In the data rows, the value 128 means zero.
Some points:
(160, 173, 127, 97, 102, 183, 125, 119, 132, 77, 143, 66, 96, 69, 101, 131, 83, 123, 140, 73, 147, 143, 143, 174, 129, 134, 82, 134, 123, 172, 55, 135)
(147, 125, 180, 143, 191, 110, 180, 155, 80, 64, 123, 30, 93, 163, 117, 98, 33, 136, 24, 131, 120, 102, 125, 119, 98, 199, 121, 102, 145, 141, 108, 136)
(79, 162, 124, 82, 118, 111, 186, 173, 113, 196, 137, 147, 142, 91, 94, 148, 180, 186, 149, 100, 79, 114, 33, 154, 102, 161, 86, 149, 146, 101, 188, 202)
(131, 117, 127, 45, 32, 154, 114, 129, 161, 123, 62, 105, 184, 143, 135, 169, 164, 172, 125, 117, 137, 157, 170, 112, 120, 157, 148, 94, 171, 171, 145, 177)
(130, 111, 159, 172, 137, 152, 128, 181, 118, 98, 131, 116, 127, 147, 90, 139, 193, 108, 135, 160, 175, 77, 217, 247, 81, 37, 142, 235, 175, 53, 74, 190)
(163, 88, 191, 106, 214, 119, 123, 148, 136, 103, 119, 126, 203, 140, 106, 137, 38, 53, 55, 86, 164, 112, 99, 115, 123, 98, 97, 127, 123, 149, 177, 120)
(125, 91, 173, 170, 84, 134, 155, 90, 116, 142, 67, 130, 100, 92, 127, 162, 154, 58, 107, 193, 154, 131, 62, 80, 115, 91, 121, 184, 104, 131, 138, 108)
(91, 75, 120, 146, 132, 74, 172, 134, 74, 162, 147, 185, 115, 80, 114, 122, 147, 121, 137, 72, 100, 143, 159, 124, 161, 241, 183, 132, 171, 35, 167, 165)
(124, 141, 166, 105, 120, 169, 167, 141, 191, 153, 123, 167, 87, 118, 161, 131, 99, 140, 160, 113, 161, 87, 133, 121, 26, 118, 171, 184, 54, 90, 121, 201)
(129, 198, 84, 145, 121, 110, 159, 91, 114, 70, 71, 119, 156, 96, 143, 132, 108, 105, 149, 98, 115, 158, 91, 195, 169, 164, 123, 155, 148, 126, 19, 101)
(103, 170, 142, 168, 131, 110, 135, 172, 151, 148, 93, 141, 83, 177, 131, 127, 136, 151, 68, 168, 189, 163, 182, 78, 148, 107, 125, 95, 135, 123, 135, 87)
(83, 96, 62, 116, 156, 118, 151, 95, 125, 98, 108, 105, 88, 145, 177, 134, 149, 105, 141, 49, 157, 156, 65, 105, 122, 134, 133, 91, 87, 153, 70, 119)
(173, 113, 152, 118, 86, 66, 189, 173, 84, 184, 130, 99, 151, 160, 121, 144, 139, 86, 108, 147, 152, 149, 134, 133, 107, 74, 112, 168, 87, 163, 162, 102)
(167, 127, 157, 162, 211, 149, 87, 100, 157, 158, 121, 148, 37, 44, 112, 104, 198, 132, 159, 168, 65, 214, 98, 180, 138, 160, 45, 113, 146, 99, 191, 149)
(129, 96, 154, 147, 173, 96, 56, 130, 126, 145, 88, 151, 140, 116, 196, 22, 150, 164, 180, 26, 53, 85, 142, 130, 102, 137, 112, 202, 148, 170, 172, 152)
(62, 89, 186, 107, 119, 141, 101, 101, 164, 136, 185, 130, 133, 178, 178, 113, 169, 94, 173, 135, 69, 81, 128, 129, 101, 134, 137, 176, 188, 140, 142, 49)
(162, 109, 145, 124, 165, 134, 167, 61, 170, 124, 147, 89, 109, 185, 111, 147, 145, 170, 210, 100, 146, 117, 95, 116, 185, 48, 145, 95, 116, 59, 107, 78)
(147, 145, 82, 75, 219, 81, 38, 122, 143, 166, 133, 137, 139, 120, 87, 158, 184, 177, 0, 140, 181, 64, 120, 200, 163, 118, 181, 211, 143, 65, 111, 68)
(180, 180, 155, 146, 152, 30, 103, 102, 170, 153, 147, 166, 145, 118, 119, 140, 155, 143, 149, 114, 134, 20, 146, 77, 171, 133, 138, 109, 103, 200, 128, 115)
(160, 87, 109, 118, 152, 148, 161, 166, 27, 143, 178, 117, 214, 107, 195, 97, 148, 221, 108, 254, 99, 144, 119, 62, 156, 134, 91, 117, 96, 128, 1, 185)
(153, 50, 178, 115, 130, 148, 106, 127, 148, 169, 156, 164, 135, 125, 146, 167, 221, 88, 46, 120, 211, 139, 131, 151, 142, 112, 208, 176, 136, 155, 67, 126)
(193, 185, 30, 137, 84, 139, 74, 182, 92, 71, 119, 91, 144, 102, 133, 90, 153, 68, 135, 156, 136, 131, 100, 81, 64, 139, 166, 100, 170, 138, 167, 78)
(124, 116, 105, 66, 98, 123, 79, 93, 124, 15, 84, 116, 31, 143, 147, 112, 158, 146, 118, 123, 126, 130, 151, 153, 156, 172, 116, 101, 87, 181, 112, 176)
(118, 157, 162, 144, 195, 139, 114, 139, 83, 140, 90, 124, 127, 160, 89, 203, 128, 140, 202, 108, 64, 67, 180, 103, 230, 85, 138, 159, 129, 161, 133, 118)
(79, 103, 178, 148, 116, 128, 74, 148, 130, 152, 92, 167, 159, 156, 107, 191, 152, 148, 163, 114, 143, 154, 69, 176, 120, 154, 95, 43, 109, 124, 154, 110)
(63, 172, 84, 121, 127, 80, 173, 192, 189, 45, 91, 179, 102, 117, 147, 154, 160, 128, 135, 127, 94, 110, 131, 146, 75, 111, 98, 85, 125, 168, 71, 63)
(95, 230, 167, 66, 99, 171, 138, 114, 85, 173, 107, 215, 96, 127, 115, 48, 132, 68, 121, 127, 118, 70, 65, 153, 180, 129, 135, 74, 100, 63, 142, 177)
(99, 104, 70, 166, 77, 114, 80, 127, 168, 201, 94, 44, 152, 91, 120, 106, 42, 91, 143, 136, 105, 94, 120, 177, 119, 199, 73, 115, 156, 130, 0, 133)
(209, 126, 76, 187, 82, 195, 51, 196, 128, 140, 204, 153, 132, 60, 195, 171, 77, 139, 70, 138, 0, 168, 132, 122, 117, 76, 204, 75, 99, 137, 106, 120)
(189, 115, 149, 157, 168, 103, 145, 153, 102, 155, 153, 129, 62, 51, 198, 161, 179, 162, 198, 102, 173, 111, 134, 123, 120, 168, 89, 77, 225, 68, 170, 147)
(79, 162, 88, 169, 123, 187, 111, 65, 70, 36, 188, 141, 199, 144, 121, 172, 134, 122, 162, 95, 124, 141, 143, 146, 123, 161, 136, 147, 130, 148, 128, 118)
(96, 77, 144, 171, 143, 155, 131, 94, 100, 93, 120, 102, 163, 125, 42, 64, 168, 111, 152, 150, 138, 73, 145, 121, 84, 110, 156, 32, 102, 140, 144, 96)
(136, 135, 159, 74, 175, 56, 91, 132, 129, 55, 225, 112, 188, 143, 168, 98, 60, 150, 109, 195, 152, 156, 79, 93, 133, 85, 81, 100, 184, 140, 106, 169)
(135, 122, 112, 144, 141, 135, 114, 129, 166, 168, 101, 123, 99, 144, 129, 184, 97, 27, 152, 174, 159, 122, 80, 89, 129, 146, 184, 143, 124, 161, 160, 220)
(106, 138, 114, 161, 80, 130, 168, 88, 144, 136, 140, 38, 149, 119, 179, 148, 173, 115, 30, 113, 51, 106, 162, 126, 153, 59, 111, 67, 100, 112, 169, 138)
(109, 86, 98, 98, 136, 116, 152, 35, 153, 185, 167, 101, 98, 104, 56, 105, 130, 137, 130, 166, 103, 71, 175, 101, 208, 70, 125, 150, 170, 189, 152, 105)
(181, 91, 163, 115, 109, 86, 98, 119, 61, 130, 101, 168, 77, 148, 119, 99, 129, 150, 198, 75, 111, 76, 126, 97, 114, 82, 138, 190, 159, 100, 114, 60)
(109, 179, 99, 152, 149, 197, 189, 58, 113, 146, 167, 130, 153, 113, 111, 129, 121, 159, 157, 131, 160, 101, 123, 91, 91, 134, 183, 108, 185, 173, 144, 112)
(85, 140, 176, 114, 148, 120, 116, 170, 93, 127, 114, 43, 157, 107, 218, 56, 68, 182, 157, 223, 151, 190, 88, 172, 179, 71, 240, 130, 91, 157, 180, 96)
(111, 161, 163, 62, 110, 121, 148, 88, 77, 200, 173, 161, 119, 118, 167, 164, 127, 98, 129, 96, 122, 170, 158, 162, 104, 171, 65, 81, 133, 120, 151, 83)
(173, 103, 48, 182, 89, 203, 120, 92, 138, 136, 112, 192, 154, 164, 171, 91, 70, 171, 113, 142, 183, 78, 120, 203, 140, 185, 42, 121, 75, 111, 180, 90)
(73, 103, 177, 156, 133, 129, 125, 126, 121, 48, 126, 147, 113, 163, 113, 152, 40, 205, 49, 191, 93, 128, 82, 62, 134, 157, 133, 135, 152, 103, 104, 122)
(142, 180, 146, 179, 121, 87, 123, 62, 145, 168, 72, 160, 171, 157, 129, 141, 72, 130, 121, 125, 159, 186, 177, 146, 86, 104, 132, 146, 136, 134, 150, 178)
(121, 81, 31, 135, 116, 100, 189, 163, 117, 103, 178, 171, 94, 169, 79, 145, 97, 130, 153, 141, 146, 143, 89, 255, 163, 182, 90, 105, 86, 202, 156, 120)
(169, 165, 193, 161, 136, 129, 185, 114, 209, 117, 156, 157, 175, 173, 89, 50, 216, 131, 154, 98, 104, 181, 135, 117, 133, 190, 121, 139, 100, 182, 97, 116)
These points spread out most along one direction. Take the direction at right angles to it along which they spread out most. Go by this last direction. How far along it is each point below, from 0 to 99? 50 is the average, and the first point above lies past it. One standard deviation of the points above along it is 16.
(100, 130, 71, 68, 185, 182, 137, 183, 185, 118, 80, 86, 201, 89, 128, 122, 142, 98, 157, 107, 119, 150, 175, 93, 123, 155, 142, 97, 69, 99, 141, 110) 57
(87, 158, 93, 167, 151, 156, 124, 158, 157, 203, 136, 74, 81, 236, 162, 119, 138, 125, 63, 104, 172, 159, 133, 99, 144, 80, 120, 181, 139, 142, 159, 139) 34
(118, 95, 111, 166, 22, 134, 142, 182, 157, 63, 187, 147, 145, 25, 117, 83, 63, 165, 83, 77, 126, 156, 125, 80, 226, 18, 130, 106, 135, 103, 137, 141) 46
(95, 141, 126, 173, 138, 103, 152, 108, 83, 119, 111, 153, 130, 131, 142, 152, 152, 72, 104, 121, 162, 154, 165, 86, 99, 128, 109, 195, 100, 80, 159, 169) 44
(137, 145, 50, 79, 96, 192, 84, 169, 128, 111, 125, 118, 123, 121, 80, 140, 124, 111, 139, 116, 136, 160, 120, 57, 109, 127, 56, 150, 129, 152, 111, 101) 61
(127, 135, 176, 109, 131, 115, 119, 102, 114, 190, 96, 123, 96, 95, 56, 156, 104, 197, 62, 129, 163, 195, 151, 141, 81, 78, 184, 140, 113, 159, 138, 81) 31
(217, 96, 74, 85, 84, 159, 172, 126, 159, 89, 41, 120, 164, 189, 117, 145, 124, 131, 141, 137, 36, 156, 109, 114, 112, 133, 174, 133, 157, 113, 143, 136) 55
(159, 147, 147, 55, 110, 147, 165, 166, 166, 94, 95, 144, 134, 124, 172, 162, 74, 71, 166, 199, 150, 126, 189, 118, 151, 204, 113, 155, 86, 103, 178, 73) 54
(119, 105, 77, 87, 160, 58, 108, 88, 133, 143, 147, 191, 105, 151, 116, 126, 109, 78, 168, 161, 140, 140, 193, 110, 28, 72, 137, 140, 97, 69, 125, 219) 43
(109, 130, 169, 173, 69, 91, 68, 95, 152, 79, 229, 28, 131, 152, 69, 132, 137, 164, 149, 112, 136, 118, 109, 88, 148, 185, 133, 128, 43, 89, 135, 140) 50
(113, 114, 170, 132, 122, 150, 107, 203, 98, 204, 139, 178, 71, 145, 106, 76, 123, 116, 165, 93, 119, 141, 145, 142, 133, 158, 116, 73, 226, 90, 135, 150) 61
